In the data rows, the value 128 means zero.
Here are some points:
[108 121  64  84 133 200   0 180  17 197  77 152 159 100 201 106]
[115 120 143 113 137 136 137 136 166 120 181  57 154 144 126 147]
[ 74  95 152 117 161 133  95 122 135 151 121 110 118 145 112  68]
[155 139 128 138 136 101 186 100 148 127 151 140 111 139  94 140]
[140 104 229 185 115  55 201 121 204  99 155  84 125 148  90 154]
[110  96 171 140 139 110 157 144 163 118 160  86 114 137 130 140]
[107 116 121  95 144 163  91 127 127 149 139  99 169 140 139 128]
[139  75 121 101 152 191 169 154 174 119 132  80 140 123 123 190]
[108 130 124 136 149 102 100 137 101 146 130 121 115 154 116 100]
[158 106 113 129 114 196 175 135 111 157  77 136 147  36 138 111]
[117 125  57  90 157 190  27 136  53 183  78 170 164 110 159  92]
[139 159  73 102 127 129  38 204  82 118  84 172 108 122 178 136]
[125 168 149 179 167  34 185  91 173  97 237  92  74 178  82 121]
[138 144 102  70  99 164  17 186  62 158  74 203 149 129 208 131]
[138 184  17  94 129 164  62  69  66 132 108 210 189 117 164 119]
[ 74 158  84 146 137 101  58  81  45 138 110 255  92 173 163  65]
[144 109 113 100 159 169 153 132 143 134 135 147 117 105 110 128]
[140 151 127 190 157  58 186  90 134 118 191  84 127 176  70 136]
[135 114 144 137 106 126 100 115 103 147  64 206 157 119 157  97]
[141  76 140 115 166 158 192 164 206 100 165  59 120 141 110 212]
[154 144  83 111 148 123 160 116 157 109 161 161 124 127 147 158]
Then 10 other points, each followed by its number:
[143 153 114 139 128 102 146 123 141 120 220  86 120 158 124 165] 0
[117 133  73  94 118 208 124 136  56 193  96  98 168  88 172  82] 1
[135 152 102 114 133 137  79 115 112 131  82 146 156 139 111 113] 2
[132 101 171 127 146 131 139 157 146 149 112  64 141  99  86 109] 3
[146 159  59 116 126 150  72 125  49 169 160 180 146 129 184 135] 4
[133  99 164 142 108 118 119 129 116 141  72 183 156 125 153 116] 5
[106 140 114 120 139 121  92 136  79 162 112 140 112 142 142  96] 6
[104 140 162 179 126  61 165  78 193  69 139  84 149 180  95 135] 7
[132  97 171 151 156 116 158 141 199 118 162  16 134 146  74 159] 8
[ 83 112 137 127 108 144  85  63  96 133  61 224 130 129 153  76] 9
Which three of these numbered points are nearest to each point below, ignoring the direction in which the first points spread most? Their numbers follow each, nearest first.
[130 103 123 116 148 168  97 155  83 174  81 121 149  91 118  93] > 3 8 6
[182 183  27 114 123 148  41 156  35 139  79 254 122 135 174 159] > 4 0 2
[138 150  72  92 135 173  50 128  71 158  61 171 167 119 138 109] > 2 8 6
[101 134 174 152 109  67  73 115 158  84 134 141 130 125 140 100] > 7 5 2
[116 124 152 130 121 106 137 164 184 100 159  18 132 143 128 149] > 8 3 6
[102 110 118  98 130 174  47 183  76 167 118  81 148 107 173 123] > 8 3 6
[160 114  89 131 158 128 119 163  91 178 163 154 121  93 131 107] > 4 6 0
[118  94 151 137 157  86 158 176 179  93 187  70  96 164 135 187] > 0 8 6
[121 120  66  95 131 205  15 176  15 205  69 143 162  92 190 105] > 8 3 1
[112  67 255 166 145  83 181 135 212 141 167   0 109 156  22 109] > 3 8 6
[136 147  81 105 135 157  61 117  77 152  54 177 162 131 118 107] > 2 6 7
[106 123 104  82 139 172  81 136 113 151 150 107 165 129 154 127] > 8 0 6
[133 183  86 103 116 130  79 121  86 113 133 193 129 131 165 138] > 0 4 2
[138  73 228 179 100 118 235 118 191 102 132  80 122 100  90 148] > 5 3 9
[113 129 210 175 125  37 137 112 225  57 186  68 120 142  90 130] > 7 2 6
[143 136 124 116 103 113  94 177 114  98  85 226 114 130 175 153] > 5 2 6
[157 111 137  98 140 145  91 188 116 160 110 128 133  80 146 130] > 3 8 6
[131 155  94 125  79 177  63 124  25 177  27 222 152 108 173  93] > 5 2 6
[145 131 178 136 104  71 156 186 192  63 140 138  99 152 131 188] > 5 2 6
[114 177 156 179 165  13 184  95 188  70 255 101  59 181  88 127] > 0 6 4
[125 121 177 135  99  94 143 103 209  79 136  98 149 139 114 139] > 7 2 5
